In the rows, 128 means zero.
Families of rows that turns and mirrors carry onto each other, the same ones carrying the whole set onto itself: the rest of each named row's family, in list order:
7 families of 4 rows:
Zatuk: [129 123 145 143 152 138  99 115 107 144 128 114 133 102 139 133 122 135]
muvak: [129 109 121 137 151 136 102 122 127 116 143 102 118 101 107 111 122 147]
moput: [118 178 146 119 143 136 111 132 143 147 135 126 137 174 128 111 119 120]
dolu: [128 117 145 149 140 126 109 120 101 132 125 118 121 104 131 112 137 127]
rolof: [131 177 141 123 156 138 125 122 142 140 143 132 131 180 125 108 129 122]
zaz: [140 117 142 151 153 138 103 109 110 145 137 124 135 110 134 133 134 121]
Keke: [118 179 143 114 149 146 106 126 144 145 139 115 130 174 140 111 134 131]
neso: [130 124 147 159 145 136  97 120 110 149 133 111 123 105 127 120 128 128]
Seku: [120 177 140 109 148 149 116 121 145 140 135 124 132 176 127 114 121 128]
kov: [120 171 151 106 141 140 103 129 139 134 134 125 129 175 135 105 141 117]
rofe: [131 107 117 138 156 131 105 128 121 109 143 105 125 107 111 128 113 146]
nel: [125 146 131 107 147 117 121 152 155 111 147 100 124 181 128 108 133 125]
tovil: [128 121 143 154 148 138 103 111 105 134 137 119 135 103 137 120 135 132]
Zil: [120 153 120 117 157 129 121 149 154 116 150  96 128 185 126 114 129 140]
Pezis: [126 155 131 112 156 123 129 144 157 110 152 107 121 183 132 114 121 133]
sim: [122 173 146 118 154 145 105 113 139 134 133 129 131 181 126 108 127 124]
kig: [138 157 128 119 160 121 142 139 155 126 154 112 128 182 126 112 123 128]
Vekik: [123 151 127 118 154 126 135 146 154 125 143 101 133 188 128 122 119 132]
ramum: [125 113 145 155 151 128 100 114 104 140 123 115 136 116 138 121 136 130]
magu: [135 111 127 134 141 121 114 124 117 112 142 107 112  99 116 106 125 138]
tiv: [119 175 150 117 152 142 114 127 141 132 138 130 127 181 142 112 130 125]
nav: [139 107 117 137 150 135 111 133 119 119 151 101 111 104 110 120 127 142]
tuke: [126 114 144 150 150 137 106 122 109 146 127 107 128 104 138 122 136 137]
Nuseg: [135 107 121 141 151 127 111 121 124 108 154 104 127 101 119 116 123 143]
Fakom: [135 145 128 109 161 120 134 142 153 119 149  97 127 184 136 119 125 134]
Kud: [138 108 116 123 151 127 106 116 127 111 149 104 120 102 115 111 122 146]
sefif: [126 153 118 105 150 127 134 154 148 123 150 110 130 180 121 118 122 133]
seko: [146 105 117 139 156 127 107 118 131 113 155 110 126 108 109 125 119 133]

Same family as sefif: moput, neso, nav
Same family as Fakom: sim, ramum, Kud
Same family as Nuseg: tovil, Pezis, tiv
Same family as dolu: rolof, kig, magu
Same family as tuke: muvak, Seku, Vekik

Families of rows that turns and mirrors carry onto each other, the same ones carrying the whole set onto itself: the rest of each named row's family, in list order:
9 families of 3 rows:
mino: [156 124 144 142 135 121 130 130 102]
togur: [118 136 129 106 133 118 153 123 157]
Sidu: [110 131 133 119 143 127  96 144 117]
nupad: [155 117 108 131 131 144 131 121 110]
Rav: [135 137 117 124 150 127 115 164 110]
Pebul: [108 134 110 127 155 130 104 144 125]
Dufo: [116 153 132 124 123 105 143 115 151]
kiba: [131 143 128 120 143 151 108 157 132]
foz: [ 95 130 141 123 137 124 119 142 112]
mot: [116 150 139 140 139 117 136 115 158]
funi: [123 155 125 106 146 133 122 149 106]
Pulez: [155 118 128 139 140 117 127 107 110]
defum: [117 152 116 112 143 130 116 160 122]
mul: [124 131 144 147 148 126 148 125 156]
bim: [136 149 129 137 129 106 131 130 163]
kefan: [127 142 122 123 119 115 154 120 159]
rik: [124 168 129 133 134 115 155 124 136]
gane: [127 149 127 120 148 133 100 154 120]
Buga: [124 135 132 124 135 154 108 156 130]
nak: [142 117 111 145 131 141 149 113 124]
miko: [144 100 116 118 135 117 141 120 116]
sadu: [143 122 115 138 115 124 124 107 107]
rakon: [111 145 132 122 112 110 143 139 150]
lila: [161 121 124 127 132 151 139 117 122]
paled: [125 165 129 124 125 110 153 120 136]
ves: [141 100 111 117 137 128 139 112 119]
dek: [148 108 114 134 138 136 129 106 120]

Same family as Rav: nak, rakon
Same family as miko: rik, Buga
Same family as Pebul: bim, sadu
Same family as Sidu: mot, Pulez
Same family as dek: Dufo, gane
Same family as ves: kiba, paled

Families of rows that turns and mirrors carry onto each other, the same ones carrying the whole set onto itself: the rest of each named row's family, in list order:
4 families of 4 rows:
fiza: [136 100 116  95 111 134 127 150 125 126 129 125  83 134 147]
Tig: [123 121  95 116  92 129 139 118 124 129 102  78 125 121 158]
Dad: [135  95  90 126 105 121 135 123 103 121 112  76 117 107 133]
benas: [102  98 111  93 131 138 149 144 131 105 111 108 143 143 162]
demu: [125 113 103  82 142 148 127 133 125 126  97 128 107 143 157]
nutul: [140 112  57 130 104 163 147 136 108 112 114 128 126 113 143]
Bigil: [133 132  77 120 111 165 153 125 112 136 108 114 139 130 150]
Zes: [157 100  98 109 107 141 142 121 111 113  90  84 104 108 131]
bodan: [128  93  98  88 123 150 137 148 123 119 109 142  79 126 152]
Devi: [143 107 126  87 119 132 137 157 114 118 118 129  82 110 162]
Ged: [123 100 123  96 138 141 171 164 106 110 130 130 128 107 161]
Vov: [100  79 113  99 140 128 161 152 109 112 124 112 125 125 150]
lopo: [126 119  66 127 111 144 138 141 103 101 137 125 141 112 146]
gulap: [151 118  78 126 109 152 148 149 105  94 128 116 146  99 149]
Buva: [166 109 102 114 109 129 126 130 104 109 106  88 112  93 141]
fipap: [112  90  98 102 148 141 180 149 111 113 109 122 128 106 161]

Same family as demu: Tig, benas, Bigil
Same family as gulap: Devi, Ged, Buva
Same family as lopo: fiza, Zes, fipap

